In the rows, zero is written as 128.
name the system of each run:
trace 1, K50 (11 x 26):
[[124 103 140 127 116 173 121  97 108 119 237 144 135 140 154 141  93 158
   91 123 118 214 113 116  90 179]
 [144 160 118  86 134 101 117 130 133 135  76 118 143 170  91 179 128 206
  171 167 167  91 118 129 154  68]
 [117 212 101 128 109 156 143 127  76  76 175 155 124  75 113  87 143  84
  110 110 151 150 134 110 131 171]
 [118  83 148 133 153 155 164 162 111 168 194  84 137 143 167 153 112 198
  170 168 109 114  90 109 123 110]
 [107 158  35 161  78  79 123  87 120  97  97 174 119 131  77 162 107 115
  162 130 151 127 115 125 145 118]
 [124 181 190 142  80 165 153 198 121 155 144 107 180  96 168 102  98 120
  147 119 149 131 132 131 152 160]
 [101  75  65 181 173 100 164 145 105 127 125  92  85 100 127 122 142 120
  168 130  94  63 102 113 136  89]
 [113 107 124 188  32 109 116 101 167 153 155 177 145 144 142 154  80  86
  124 122 124 176 143 145 126 166]
 [138 148 170 125 141  99 138 189 150 161  25  79 159 124 122 114 126 118
  171  96 134  72 135 145 154 112]
 [110  77  92 192 146 136 123 128 121  96 145 127  77  77 163  58 143  60
   75 104 100 123 135 132 122 142]
 [132  50 192 134 103 103 114 101 188 208 133 132 134 183 150 171 116 141
  133 143  89 132 151 153 106 113]]
trace 2, K631 (11 x 26):
[[123 156 188 120 152  95 155 185 123 140  71 104 168 183 156 149 119 184
  196 120 145 105 117 102 159 122]
 [148 106  47 133 166 170 141 140 145  78 125  86  99 103  82  89 143  79
   59  88 108 128  91 117 139 133]
 [107 113 159 144  35 132 115  81 136 205 186 158 111 109 137 148 108 140
  138 173 121 129 162 182 102  88]
 [132 150 151 123 186  53 107 145 114 105  52 156 179 151 138 172 128 112
  206 120 129 112 130  74 141 193]
 [159 136 115 130 134 217 183 197 159 103 150  58 127 137 142  57 132 117
   42  97 146 141 101 128 170 131]
 [109  69 109 133 109  98 107  50 112 196 148 134  72  75  88 140 126 130
  150 140  80  99 149 199  59  57]
 [131 157 182 128 123  83  79 121 136 111 121 207 203 163 176 188 122 100
  159 158 140 161 155  72 136 243]
 [145 168 146 106 172 173 204 223 127 103  64  30 141 151 146  52 139 165
  102  71 172 108  99 141 175  94]
 [119  43  52 145 135 153  98  57 115 139 207 124  43  48  86 112 143  92
   74 139  60 115 125 164  65  84]
 [111 150 229 106  66  73  87  74 148 175 138 226 202 184 172 228 118 157
  187 178 156 162 178 122 110 188]
 [149 205 119 106 224 127 165 234  98  38  11  58 168 138 135  66 139 138
  141  54 182 112  90  86 190 156]]
trace 3, K330 (11 x 26):
[[106 187 191 135  97  87 105 153  52 134 152 146 109 114  99 108  95 152
  191  68  71 129 149 111 110 101]
 [175  88  57 133 211 120 146 124 126 109 144  90 111 193 113 117 105 112
   96 176 131 168 111 114 147 156]
 [ 95 202 124 158  40 124 189 149 133 133 116 138 116 132 111  96 133 107
  139  79 153 117 147 142 160  94]
 [173 148 144 116 201 101  68 172  73 118 132 106 121 109 106  97  94 106
  150 152  89 131 140  97 133 161]
 [108 110  90 185 112 113 224 122 133 151 171 123 100 197 146 117 120 106
  135 145 128 143 127 119 158 119]
 [156 176 133 130 104  95  85 160 115 115  75 115 117 127  70  81  77 108
  127  68 112 148 142 149 141 113]
 [142 147 124 153 170 130 152 164 115 129 156 124 119 149 169  85 146  73
  114 194 131 119 153  97 171 159]
 [109 128 149 173 100  73 154 133 102 158 137 127  87 169 106 101  96 124
  170  75  79 139 151 136 119  89]
 [177 139  97 141 157 106 100 138 133 101  94 118 114 171 110  79  91  92
   81 144 146 171 149 139 162 152]
 [107 180 167 163 108 116 184 168 116 134 131 131 107 162 155  75 157  97
  136 116 127 108 167 113 167 114]
 [147 120 137 135 176  72  91 124  73 128 136 125  75 153  92  83  98 108
  143 117  74 152 162 132 113 119]]
trace 4, K844 (11 x 26):
[[114  92 111 133 123 107 163  90 168 136 133 147 119 187 100 180 161 116
  138 103  91 127 117  95 120 127]
 [162 189 143  93 121 122  93 127 104 113 105 137 142 139 114 105  94 151
  116 142 182 167 153 155 136 137]
 [118 110 102 157 177 119 160 150 118 108 124 117 104 137 160 113 167 125
  140 153 121  79 118  94 159 109]
 [142 134 124 103 111 136 120  97 126 128 178 139 104 170  77 138 118 138
  105  99  95 179 133 119 111 117]
 [145 139 119 123 135 101 122 134 134 150  79 117 145 151 136 132 109 153
  149 191 175 113 137 155 157 109]
 [109 157  91 154 142 109 157 141  91  81 138 134 107 132 112 114 138 106
  144  96 112 127 115  76 144 143]
 [163 127 140 105 133 152 119 136 130 162 175  98  96 155 100 104 118 139
   96 158 107 137 143 143 131  92]
 [124 113  94 152 123  64 144 107 137 147  79 135 137 167 111 165 101 119
  179 142 136 126 130 136 140 128]
 [140 197 129 139 116 133 123 180  95  87 135 127 128 136 126  84 103 123
  123 117 141 143 132 101 166 142]
 [149  94 120 127 171 136 164 143 147 167 144  82  91 151 111 103 153 100
  109 140  83 103 137 128 136 100]
 [132 126 118 148  88  70 102  92 137 147 118 162 124 182  93 148  81 116
  139 119 123 174 153 148 123 132]]
trace 5, K631 (11 x 26):
[[115  83 107 142 173  76  90  92  74  96 150 157  98 163 159 166 115 220
  163 183 136 136 120 113 115  94]
 [139 185 125 103 102 129 134 110 141  61 133 171 130 229  98 142 146 152
   87  89 154 191 137  82 157 143]
 [145 194  72 129 111 131 133 154  62 111 146  98  86 121  76  77  81 172
  138 153 157 129 122 150 152  58]
 [ 98  94  58 188 111  84 137  85 119 113 191 179  84 183 127 169 125 135
  149 180 107 136 118  82 144 114]
 [153 184 140 131  77  88 127 157 142 130 111 140 150 237  72 153  62 153
  156  97 125 184 128 105 169 135]
 [150 161  34 181 126  99 146 177 115 113  95  92  89 144  91  66  84  90
  128 155 149 112 122 135 200  94]
 [112  85 110 207  80  97 171 113 132 188 212 133  68 185 119 119  91  84
  144 143  61 150 145 127 137 111]
 [170 120 145 144 132  39 105 139 149 178  70 126 160 224  91 155  43  99
  181 134 112 170 150 135 147 167]
 [153 147 104 189 137 103 178 185 136 122  74  87 110 168 146  27  96  42
   91 120 157 154 159 151 194 153]
 [135  61 154 176 153  97 153 114 101 212 184  86  49 158 123  65  96  87
  125 140  53 149 173 182  98  89]
 [165  86 168 127 170  40  96  62 140 173  97 160 153 217 143 152  84  88
  140 162 127 208 181 164 103 210]]
trace 6, K844 (11 x 26):
[[133 136 139 110 119 155 110 133 152  89 101 132 146 119 140 120 141 141
   83  87 155 144 119 124 130 140]
 [121 124 157 106 149 133 118 101 138 131 131 148 114 110 151 127 192 120
  103 147 127  95 156 131 116 118]
 [119 102 147 114 147 114 108  93 116 113 140 153 141 143 151 164 127 169
  133 117 130 159 125 121  95 145]
 [122 145 117 107 116 168 131 133 140  90 123 132 152 122 159 139 146 177
  100 145 185 127 110 121 145 130]
 [109 136 113  91 157 142 144  95 106 117 139 130 112  93 111 138 187 134
  129 117 123  97 126 122 100 107]
 [129 113 126 109 128 130  90  98  97 138 177 145 131 111 128 162 106 168
  140 170 130 140 119 135  98 122]
 [109 143  95 128 117 145 170 145 121 121 126 117 164 117 146 164 117 173
  165 141 175 119  91 122 138 134]
 [120 157  84 108 124 169 140 129  99 114 154 107 114  57  83 115 142 117
  126 110 119 102 104 131 114 110]
 [121 104 131 131 111 126 116 115 113 193 175 123 122  94 118 151 103 130
  167 178  97 108 132 152 100 110]
 [113 132 105 159  92 121 147 157 120 140 117 114 180 108 131 160  65 139
  182 106 150 147  86 134 134 166]
 [124 162 113 137  99 179 150 179 128 128 132  96 131  51 117  79 137  88
  112 104 127  89 118 139 146 120]]
trace 7, K615 (11 x 26):
[[115 162 108 149  93 149 120 151  75  95 154 124 138  81 137 103  76 171
  138 109 163 151 103 141 128 127]
 [121  97 147 138 155 105 106 146 141 148 125 128 115 127 144 154 157 133
  162 163  87  60 130  97 137 104]
 [114 132  90 127  98 140 164  91 139 140 144 134 146 105  91 153 127  81
  128  89 126 158 115 138 102 165]
 [122 120 124 164 111 124 116 168 123 127 104 115 148 111 173 119  88 170
  145 161 169 109 112 146 156 113]
 [111 122 151 145 130 117 127 140 135 135 135 138 113 101 125 118 162  74
  139  98  72  86 141 101 123 132]
 [135 109 127 122  99 148 132 107 143 170 156 117 159 114 133 150  94 119
  127 143 137 161 123 164 104 158]
 [112 109 141 165 127 105 132 149 146 110  68 130 138 125 178 114 133 132
  129 107 153 111 130 134 147 128]
 [137 150 168 121 111 159 102 157 131 135 162 124 133  90 127 106 130  98
  106 109  95 119 138 117 126 147]
 [126  89 158 107 140 133 144  94 146 170 126 116 143 131 156 144 144 140
  122 148 142 129 138 170 101 126]
 [117 130 140 140 121 128 114 126 137  79  97 149 146 125 155 125 131 132
   99  79 151 153 121 117 127 161]
 [153 152 170  91 132 171 104 168 142 132 134 107 144 106 135 115 141 146
  109 143 129 100 127 120 143 118]]
trace 8, K50 (11 x 26):
[[131 167  77 133 119 105 145 127 107 120 106 125 104 144  89 116 116 130
  143 150 150 117 131 136 152  92]
 [125 163 160 147 108 130 142 153  94 141 179 134 133 133 144 105 101 113
  146 132 117 155 144 118 132 155]
 [137 115  99 149 148 102 150 165 124 134 122  99 118 159 111 138 107 143
  165 135 103 109 106 101 152 110]
 [122 151 102 172  74 115 138 134 127 129 137 143 117 144 120  98  91 101
  122 116 137 157 139 142 148 131]
 [135 141 166 147 133 106 140 175 114 171 124 102 124 144 137 106 106 124
  169 138 104 105 145 131 142 115]
 [132 113  93 173 134  93 132 141 132 116 122 129 102 151 112 106 111  81
  128 118  96 129 129 109 149 136]
 [143 118 167 154  94 120 133 150 148 163 129 114 125 171 142 105  89 126
  117 115 112 155 144 151 139 119]
 [146 135 129 138 152  85 118 142 120 140  94 116  96 145 100  90 125  91
  134 128 107 113 161 135 144 108]
 [146 117 157 149 131 121 125 142 138 137 151 130 113 173 141  98 114  95
   98 115  98 166 154 114 137 152]
 [159 114 144 119 154 106 116 139 135 148 105 103 105 189 102 111 114 146
  120 119 104 139 144 138 138  90]
 [157 154 137 124 132 110 105 121 114 117 138 139  99 164 112  84 119 101
   91 136 125 166 171 132 141 134]]
trace 9, K806 (11 x 26):
[[ 91  92 141 148  97 124 143  88 146 149 144 157 132  90 144 141 154  86
  128  88 105 127 145 146  85 153]
 [125 131 169 132 107 124  59 166 128 127 102 134 158  75 158 140  98 159
  151 139 138  97 119 127 130 127]
 [120 129 147 144 142 131 139 166 153 104  97 125 129 115 155 105 176  76
  109  98 104  85 134  84 152 146]
 [108  90 166 118 126 144 109  97 125 153 147 138 115  60 160 121 166 117
  111 130 116 101 151 165  79 121]
 [112 114 148 153 110  97  60 132 147 104  94 176 158 108 178 162 128 141
  142 156 145 100 131 105 137 150]
 [128 159 177 104 161 147 126 161 130  89  90 124 146 103 155  99 178 110
  110  75 131 107 138 102 134 158]
 [103  99 119 124 150 157 125  98 123 126 150 136 104  56 176 113 195 120
  105 166 137  72 141 142 106 106]
 [ 89 128 147 134  99  96  78  81 127  96 119 208 156 106 166 184 153 142
  150 134 147 123 138 103 107 157]
 [133 189 156  85 160 161 112 181 116  73  82 118 180  73 148 120 159 136
  128 106 165 100 114  95 140 164]
 [ 82 115  88 139 147 170 171 109 115  97 157 135  93  51 160 101 217 107
   99 137 135  65 124 119 119 107]
 [ 76 132 141 118  74 114  82  58 111 122 161 211 147  66 142 201 154 150
  166 136 136 113 136 119  80 137]]
trace 10, K330 (11 x 26):
[[174 156 127  78 154 121 130 141 125 157 120 104 166 174  92 166  96 153
  159 184 149 144 119 119 147 150]
 [ 93 137  95 157 123 139 193 142 109  98 124 117 150  87 140 121 135  94
  143  66 139 131  97 113 120 170]
 [145 129 116 134 111 156  82 160 114 133 185 109  97  98  98 107 100 142
  111 153  86 105 116 115 138  90]
 [140 122  97 136 125  92 165 120 152 182  94 115 153 154 101 168 111  87
  179 170 132 115 127 140 144 148]
 [121 142 141 166  84 140 122 164 129 106 132 130 158 103 148 104  82 103
  117  71 128 166 116 122 129 184]
 [140  92 141 146 153 154 117 179 149 148 151  84  99 115 139  95 141 116
  106 143  80  77 123 117 147  92]
 [125 114 123 150  90  76 128  80 144 191 118 150 122 139 106 142 109  79
  153 155 117 134 168 175 113 124]
 [140 129 170 157 113 120  99 172 148 100  90 133 169 160 185 105  85 140
  106 100 155 175 132 125 150 176]
 [124 100 162 131 154 156 140 144 151 121 140 113  88 119 151  84 198  96
   84  93  77  82 146 107 128 107]
 [134 113 149 121 118  89 101  66 109 189 142 153  88 144 115 124 117 138
  136 184 128 136 185 192  98  82]
 [124 135 141 143 136  80 116 126 146  78  50 157 171 193 173 147 117 155
  132 110 187 172 134 119 153 168]]
trace 11, K615 (11 x 26):
[[128 126 214 136 151  94 149 142 141 166 149 144 120 207 177 129 164 114
  146 159  91 113 181  88 150 136]
 [163 112 117 107 121 128 130 101 154 141 103 107 128 157  63 110  96  98
   84  61 113 193 130 174 100 145]
 [149 157 140 140 137 137 117 151 123 103 126 131 122 162 192  76 130 148
   88 201 194 139 157 140 179 124]
 [141 156 197  92 159 103 124 119 101 135 131 130  90 170  92 107 158 129
  135  68  69 132 169 112 107 104]
 [174 114  97  88 164 148 109  90 139 119 153 123 136 175 110 138 108 139
   82 177 157 188 125 143 123 160]
 [119 183 127 117 132 117 164 139 115  82  92 133 108 190 131 106 162 174
  121 109 175 122 142 116 168  81]
 [160 157 118  91 166 125  73 127  76 103 175 122  87 122  62 107 116 131
  118 134  83 140 137 105 114 118]
 [134 126  95 104 150 114 181  85 129 147 157 134 123 209 113 174 151 158
  143 189 154 140 127 119 138 119]
 [124 163  62 148 122  99 129 133 102  71  97 129 100 152  68 109  98 146
  136  76 137 146 109 114 149 102]
 [152 168  99 132 137 125 119 159 100 139 185 122  97 138 101 118 113 120
  149 218 110 100 136  96 171 106]
 [106 113  87 147 129  74 195  79 102 167 143 128  90 179  75 152 124 111
  184 116  98 136 140 141 110 104]]
trace 12, K806 (11 x 26):
[[136 132 134  86 162 131 122 125 104 137 134 107 154 107  95 159 121 144
  158 110 109 130 103 124  95 148]
 [127 130  90 152  93 163 135 155 157 107 141 126 135 119 139 117 123 120
   89 139 150 125 105 117 157 135]
 [102 143 138 129 104 106 151 115 110 150 120 134 113 121 111 127 141 126
  160  92 116 108 139 145 112 101]
 [144 126 125 130 137 126 104 145 121 145 155 123 151 103 119 145 101 109
  150 163 103 121 122 109 125 161]
 [119 113 134 146 105 143 158 151 161 127 111 112 146 140 147 127 129 130
  115  83 131 128 107 123 136 131]
 [129 133 136 132 119 120  97 131 115 141 126 124  97  94 103  97 125 113
  126 124 105 102 146 146 122  92]
 [122 112 148 153 122 107 134 127 142 156 139 143 152 143 159 148 122 103
  153 157 120 123 139 121 133 160]
 [138 109 151 117 145 129 104 150 140 111  95 107 145 122 126 125 120 146
  117  75 117 134 108 130 118 136]
 [131 132 135 144 118 138 117 142 137 128 138 133 102 122 153  89 147 109
   87 153 134 109 157 137 145 106]
 [112 106 154 127 144  88 133  96 122 151 114 150 132 138 144 152 146 129
  158 131 125 124 148 141 101 137]
 [152 133 142 112 151 141  81 154 129  94 118 126 151 122 143 126 115 148
  107 127 140 143 115 114 137 160]]

runs to name:
trace 13 (2 x 26):
[[163 191 105  88 181 154 136 172  70  71 125  91 166 135 117 105  83 172
  127 114 181 181  91 112 145 171]
 [113 107  61 152 128 164 173 116 139 132 171 110  59 117 121  97 188 115
   87 173 120  68 129 132 152  50]]

K844
trace 14 (2 x 26):
[[159  89 147 114 189 114  60 136 114 107 151 126 125 159 139 146 107 173
  123 158 101 145 115  90 124 142]
 [110 122 107 122  99 145 212  97 172 148 123 121 127 165 120 138 175 115
  107  99 153 133 129 146 129 117]]

K330
trace 15 (2 x 26):
[[131  89 208  98 158 138 128 114 138 131 102 114 129 150 162 103 152 160
   90  66 123 159 149 159  92 119]
 [114 104 131 121 148 123  97  76 128 103 112 156  87 113 168 103 184 149
   77 161 161 105 164 159 118  84]]

K330
trace 16 (2 x 26):
[[121 116 145 117 114  95  92  98 175 161 111 163 118 118  94 172 185  80
  147 141  71  57 158 105 117 108]
 [139 113 176 112 123 134 130  97 126 164 152 134 173 150 166 144  88 151
  123 140 157 204 141 173  90 183]]

K330
trace 17 (2 x 26):
[[ 95 108 146 171  45 154 150 157 152 137 122 103 121  99 128 104 102 139
  114  18 100 135 104 161 116  90]
 [157 124 134 114 141  99  42 131 151 161 109 143 125  81  96 152 138  79
  142 201  85  55 156 113 136 125]]

K631
trace 18 (2 x 26):
[[160 158 106 125 120 119 125 109 152 116 130 154 150 170 106 119 111  57
   88 138 147 196 151 122 141 209]
 [111 147 190 158 122 149 176 204 107 140 132  81 113 123 180  60 125 149
  134  93 125 100 136 133 148  95]]

K330
trace 19 (2 x 26):
[[119 110 167 134 158 126 137 201 107 137 104  74 162 115 146 139  93 189
  187  81 103 103  83 112 126 121]
 [143 105 106 142 106 165  98 141 180 120 162 127  89 110 102 103 163  62
   52 124  72  96 133 105 141 116]]

K806
trace 20 (2 x 26):
[[140 175 150 112  92 136  91 147 101 135 149 135 121 100  95 113  98 137
  133 127 115 128 141 135 126 112]
 [129  99 111 146 158 117 161 150 132 162 126  94 147 123 138 143 118 107
  163 155 116 102 109 123 135 150]]

K844
trace 21 (2 x 26):
[[141 113 114 158 178  85 182 145 145 122  93 111 142 193 124 112 118  48
  133  83 109 168 128  95 152 207]
 [151 135 161 152  91 133 107 142 154 115 115 130  75 175 141  41 121 117
   36 114 131 165 178 162 159  83]]

K844
trace 22 (2 x 26):
[[131 113 126 149 106 125  89 146 126 140 125 119 111 104 136 105 101 145
  121 152 129 107 136 156 138  88]
 [127 125 160 152 124  91 134 133 143 139 119 147 131 171 142 133 136  96
  146 118 103 129 150 106 139 149]]

K806
trace 23 (2 x 26):
[[141  84 122 135 162 136 162 121 132 184 154  93 132 119 135 130 123  91
  134 160 105 127 127 149 106 155]
 [122  86 133 159  92 114  93 122 154 115 121 141 125 153 141 142  89 167
  111 100 125 158 115 139 120 117]]

K806
trace 24 (2 x 26):
[[123 100  89 110 157 151 193 105 177 125  60 108 191 125 168 165 168 122
  118 147 213 115 101 151 130 174]
 [ 98 126 174 149  91 157  89 158 109  96 135 125 109  46 140  81 129 136
   98  27  88 120 119 136  96 105]]

K631
trace 25 (2 x 26):
[[ 87  73 167 116 121 165 182  82 162 163 166 138 124 146 201 165 194 169
  111 158 141 101 133 147  99  96]
 [141 143 100 108 125  74  11  94 123  70  54 183 144  93  82 163 107 129
  135 114 143 135 131 127 113 146]]

K806
trace 26 (2 x 26):
[[129 154 143  83 160 130 129 125 120  93  93 123 114 128  92 121 183 138
  122  64 112 105 130 109 119 106]
 [146 137 102  85 149 177 109 109 105 113 196 127 132 110 122 143 125 162
   98 178 145 154 113 122 107 141]]

K615
trace 27 (2 x 26):
[[148 104 183 121 181 147 124 139 124 142 161 104  95 127 157  62 158  91
   80 126  87 128 169 130 116 138]
 [116  58 147 137 127 108  96  75 166 147 105 153 126 148 184 158 145 165
  106 174 154 126 147 167 109 109]]

K806
trace 28 (2 x 26):
[[105 120 124 141 130 123 130 151  94 109 104 107 168  69 117 143  82 128
  175  36 112 144  79 129  89 170]
 [129 127 137 142  69 199 115 162 166 153 168 116 136  54 160  99 136  95
   76 159 134  94 130 147 141 128]]

K844
trace 29 (2 x 26):
[[ 85  87 143 171 161 120 161 116 128 104 161 156  96 148 200 127 191 122
  123 133 105 102 140  83 130 133]
 [150 123 161  70 124 155  97  98 148 111 140 131 138 171  99 154 125 186
   80  84 126 184 117 132  99 119]]

K844
trace 30 (2 x 26):
[[107 124 115 126 107 117 108  90 130 111 157 170 113 139 116 175 147 156
  137 136 111 116 126  98 120 105]
 [135 182 121 107 103 137 129 152 131 105 124 138 161 145 103 155 113 146
  145 121 151 136 110  99 155 146]]

K631
trace 31 (2 x 26):
[[131 129 108 148 132 104  80 145  92 120 146 135 130 118 128 149  79 159
  172 162 117 122 109 103 133 132]
 [119 121  94 144 121 116 179 135 160 147 114 116 130 146  99 156 152  91
  160 124 105  92 114 100 148 127]]

K615
trace 32 (2 x 26):
[[ 98 121 131 165 129 102 140 112  88 139 145 147 116 105 181 121 133 127
  160 174 142 108 151 141 121 127]
 [124 119 135 127 124 151 128 155 125 104 150 109 143 131 119 144 108 170
  130  76 102 140  80 100 119 132]]

K844
trace 33 (2 x 26):
[[ 91 165 105 153  50 135 152 132 138 119 143 157 100 116 114 126 161 127
  132 119 129  81 134 114 153  73]
 [132 130 122 133 126 129 157 134 106 184 159 101 160  83 110 137  88  77
  174 141 110 134 120 146 105 176]]

K50
trace 34 (2 x 26):
[[106  81 139 128 172 147 131  90  81 112 202 138  84 137 192 120 155 201
  105 167 135 137 135 131  98  95]
 [133 144 149  64 143 105  96  63 116  84 122 177 137 185 104 178 147 191
  116  98 146 179 137 115  95 133]]

K631
